Z: several groups of rows, each row roughly a mix of its group's hidden directions; some rows fit no group
Z (150 x 10)
[[-20 -13 -11 -40  14  37  26 -50   0 -53]
 [-39 -12  40  -3  -9  48 -25 -13 -15 -57]
 [ 34  19  67  16  11  21 -14 -38  39   0]
 [ 67 -27  15 -29  -4 -18 -30 -46 -10  12]
 [ -4  21 -31  73  13 -30 -20   6 -17  37]
 [-65 -53  29   8  23  20 -21  -6  24   4]
 [ -3 -30  -7 -16   1  -7  15 -17  40 -81]
 [-21 -28  27   2 -24  14 -10  -1  -7 -84]
 [ 21  15 -29 -67  19 -20  -9 -10 -12  53]
 [ 48  -9 -36  34   4   4  43 -47  29   7]
 [-19 -25  -7 -22   3 -18  13 -10  29 -83]
 [ 40  31 -22   5  23 -54  26   6   9  52]
 [-72  -8 -13  63   1  -9   9  17   4   5]
 [ 48  22  56  27  22  -1  34 -32  24   7]
 [-39   8  -4 -17  -4  -1   9   1  34 -82]
 [ -4  37  13  64  54   1 -30  -5  -9  18]
 [  1  26  67  15 -31  58  -9  -8  -2   2]
 [-19  16 -21 -17  11  24  42 -34 -57 -41]
 [-25 -25  -9 -16  -9   4   9 -28  32 -80]
 [-13  28 -10  57  21   0 -30   1 -30  58]
 [-59   6  34 -30  39  11 -19 -47  -9   1]
 [-40 -28 -43 -14 -23 -10  -3  55 -43   1]
 [ 16  12 -76  -5  12 -41  20  17 -25 -22]
 [-26 -17  35 -10 -37  33 -13  15 -12 -68]
 [ 47  13  42  10  23   2  51 -35  36  -3]
 [ 63 -26   9 -42 -14 -25 -37 -29   2  20]
 [ 10  -1 -12  29  17  14  40 -69  42  14]
 [  8  -4  59 -10  -9  17 -25 -44  53  23]
 [ -6   7 -13 -12  51   6 -25 -76 -13 -16]
 [ 43  41  19   7  35   4   4 -61  29 -11]
 [ 20   3 -56 -38  25 -59 -20 -21  -5  -2]
 [-35   2 -60   2  21  -6  27  18 -59  -1]
 [ 21   6 -27  18 -53 -14  -1  73   6   1]
 [-32  -1   5 -25  53   7 -26 -67  -9  -5]
 [-50   1 -68 -12 -24   6  13  16 -40   9]
 [ 26  -7 -54 -61 -25 -36  19   6   6 -14]
 [-27 -19 -18 -38  22  17  10 -24  53 -53]
 [ 24 -52 -24   1 -21  17  21  49  45  19]
 [ -6 -12 -23 -27  -3 -37  30 -24  36 -66]
 [  2  23   5  34 -43 -49  49  18   1  35]
 [  3  -8  -3 -18  11  35 -15   5 -20  87]
 [-31  44  13  39  -2  60  -9 -38  -8   7]
 [ 35  22  28  11  50  -4  38 -54  19   5]
 [-42  34  24   6 -54   1   2  59   0   3]
 [-14 -15 -21 -65 -40  38  14 -11   9  37]
 [ 44   5  54 -18  53 -12  14 -39   9   2]
 [ 38  45   0 -18   2 -51  33  31   2  38]
 [  6  21  23   0 -35 -53  30  32 -54  10]
 [ -6  25 -30  -8  11  38  16 -45 -15 -65]
 [ -3   0   0 -57  27  28  10  20 -63 -27]
 [-18  14  48  25 -26  69 -12  21 -12 -16]
 [-61  31  43 -10 -15  52   6  -8   8 -18]
 [ 44 -26  -3 -43 -18 -26   3 -63 -21   9]
 [ 30 -33   8  -8  10 -33 -25  17 -71  27]
 [-18  -6  40 -33  -5 -34 -17  52 -51   5]
 [-20   2  19 -65 -29  42 -17 -41  14  11]
 [  7  23  62  12 -46  56   2  -3  12   0]
 [ 35  -4   7  22 -50  21  39  59  16  -4]
 [ 16 -28 -46  -7  48  17 -28 -53  24  -6]
 [ -7  29   1 -71 -12  20  20  21   7  51]
 [ 19  -1  25  29 -42   8  71  22  22  17]
 [-36   7 -20 -24   9 -11 -79  31 -10  -9]
 [  9   6   0  12   6  20 -20   3 -34  87]
 [-20  -2 -26   0  -9 -30  19 -10  38 -77]
 [  9  21 -17  14 -32 -28 -62 -43 -23  30]
 [ 19  55  18  60   9 -36  -6  21 -23  15]
 [-15  -6  49 -40   3 -10 -22  45 -54 -12]
 [ 31 -33  34 -33   0 -14  -1 -56 -34  32]
 [ 21  20  -8  52 -15  14  48 -34  48  11]
 [ 30 -24 -22 -38  38 -58 -21 -15  30  -9]
 [ 42 -18  19  11 -15 -32  26  23  62  33]
 [ 43 -30  17  42   9 -34 -37  41   3  30]
 [-15  14  44  54 -15  60  22   0  17  -2]
 [ -7 -17  47 -34  -3 -11 -22  65 -38  -4]
 [ 19  19  -4  25 -43 -10  -1   4 -44  68]
 [ 16 -21 -33  -1 -54  12  16  69  13   0]
 [-21  13 -56  35  42 -19  -3  15 -51  -9]
 [ 18 -47  35  -4  11 -30 -11  54  -8  46]
 [-27 -33  19   9 -27  34 -19  -3  -2 -73]
 [-42   9 -23  42  24  22  14  50   8 -43]
 [-44  30 -24  24  15  37  38  12  13 -51]
 [ 26 -46  36 -58  18 -26  13  -8  36   5]
 [ 76  10 -36  23  -4 -23 -11  20  10 -31]
 [-16 -31  42  -4  18  57 -26 -24  -1 -46]
 [-48 -45 -40 -23 -12 -16 -13  45 -30   9]
 [ 14 -10 -34  35  -2  13  39 -40  59  22]
 [-36 -29 -31  -8 -27 -27   9   2  11 -71]
 [ 36 -36  19 -14  -5 -39 -17  54  10  44]
 [ -6  35  29 -30   5  42 -27 -58 -30   5]
 [ -4  -6 -21  41 -13 -12  -2  20  83 -13]
 [-19  13  52  40 -21  58  18 -16  21  14]
 [ 11 -24  14   5 -41  11  79  20  13  21]
 [ 33  -5  15   3  52  14  10 -72  -9 -15]
 [ -9 -23  72 -10 -15  51  11  30  -4  -8]
 [-53  46 -47  11 -50  -5   2  -2  13   5]
 [ 33  -9 -54 -38  16 -60  17  -5  10 -10]
 [  7  15  70  27 -16  46 -31  -8  23  -5]
 [-36  29 -28 -25 -10  36   9 -52  17 -43]
 [ 59  -8  10 -32   4   0 -19 -58 -39  -5]
 [-16 -26  17 -30 -11  10   6  12  21 -83]
 [-40  15  53 -12  24  12  28 -59 -12   4]
 [-22  -4 -14 -71 -43  -8  33  -1  16 -29]
 [ -3  67   6  -9 -14   8 -10 -10 -63  30]
 [ 19  -6  62 -14  11  18 -30  54 -25 -26]
 [ 13   2  40  10   3   6 -53  71  11 -11]
 [ 19  31  20  72  46   5 -22 -13  12  -6]
 [ -3 -11 -14  60  48  -9 -18 -25  28 -43]
 [ 43   2 -49 -12  29 -58  30   2   2 -18]
 [ -8 -52  -6  -9  34  23   8  61  -7  40]
 [-15 -11 -12 -18  -7 -25  16 -26 -85  17]
 [ -9  19 -10  62   0 -62  -5  -4 -25 -33]
 [-36 -20 -48 -23 -44   0 -27  46 -23  -7]
 [ 32   0 -38 -19  24 -71 -14  12 -32   1]
 [  9 -21  16  13 -14 -49 -18  39 -23  64]
 [ 18  18 -47  -1  22 -46  20  12  15  61]
 [  3 -11  -8 -17  11 -56 -24  18  68  25]
 [-50  31 -17  45  10  26  19  39  25 -28]
 [  6  -6  -9 -56 -57  16  21 -11 -15  48]
 [-24  -9  62  42 -23  42 -29  14  17  12]
 [-20 -40  19   7   6  34 -20 -26  10 -71]
 [  3  19 -62 -32  28 -19 -11   4 -50 -28]
 [-38  58  -9   1  -7  18  26  62   5   5]
 [-41  19  24 -13  36  25  -4 -71  -4 -11]
 [-23 -26  36  -6 -23  67 -26   8  -5 -39]
 [-34 -23 -52  -8 -41  13  38   4  38  26]
 [-21  45 -21  24   9  28  29  54  24 -36]
 [ -4  -7   2  77  22 -14  18  52 -14   1]
 [ -2 -32  37  46  35  35 -44  13 -20 -23]
 [ 31  37  -5  41  24  -4  -6  -5  -3  72]
 [ 23  16 -66 -19  25 -57  -1 -14 -20  -5]
 [ 38 -20   5 -12 -15 -48 -23  51 -11  47]
 [  8 -44  21  12  -8 -46 -27  36   2  56]
 [-16  36  23   1 -27 -32 -36  59 -35  -6]
 [-35 -31  -2 -68   5  28 -17  11 -39 -21]
 [-15   3 -54   9   8  21  15 -69  34   2]
 [-33 -18  42 -16  29  44   5 -57 -19  -7]
 [-12  -6 -78 -24  -1  -8  33  26 -20 -29]
 [-27  16 -58  21   7  13 -28  35 -41 -36]
 [ 34  14  41   1  14  31  57 -30  35 -15]
 [ 48  41 -11  13   4 -50  27  13   5  47]
 [ 24  -6 -48  29 -40 -10   0  52  39  14]
 [  6  33  51 -49  -5  35  21  -6  34  31]
 [ -3  15  -3  58  -4  -9  30  45  57   3]
 [-12 -24  10  34  24 -18 -12  31 -75  18]
 [ 44  25  47  11  32  14  13 -46  38 -12]
 [ 37  17  55  11  22  26  16 -40  44 -12]
 [  6  21 -42  11  22 -16   1  19   6  80]
 [ 12 -55   1  33 -12 -58 -13  21  13  38]
 [ 30 -48  22 -21  -1 -24 -31 -50 -30  29]
 [ 10 -22  -3  -7 -31  21 -13  49 -34  65]]

one row of each group, then the others: which group is each in?
[  3 -15   2  57  60   7 -36 -26 -15  25] | X
[  9   7  76  43  -5  16   7 -20  19  33] | R
[-35  14  41 -35  23  22   8 -47 -42 -22] | C
[ 26 -42  17 -23   5  -5 -24 -72 -27   4] | E

[ 46  27  -8  15  25 -65  22   8  -5  38] | X
[ -9  41  -6  12 -41 -30  17  33  40  49] | E
[-26  18  -1  13  19  30  10 -53 -62 -27] | E
[ 32 -17  74 -11  -8 -29 -35   3   6  28] | R
[-63  17 -19 -32  18  -4 -58 -19 -13  -6] | C
[ 17  16 -24  60  19  19  20  -5  22 -59] | E
[-38  26  18  -9  14 -67 -28  -5 -36  24] | C
[-40 -27 -45   5   6  -6   0 -27  37 -58] | X
[ 43   3  71  15  40  -4  24 -21  14   5] | R
[ 30  21 -28  45  15  25   4 -55  42 -12] | C
[-68   8 -40  31   9  16  14   7 -17 -43] | E
[ 38  24 -24 -40   7  28  17 -33 -16 -57] | E
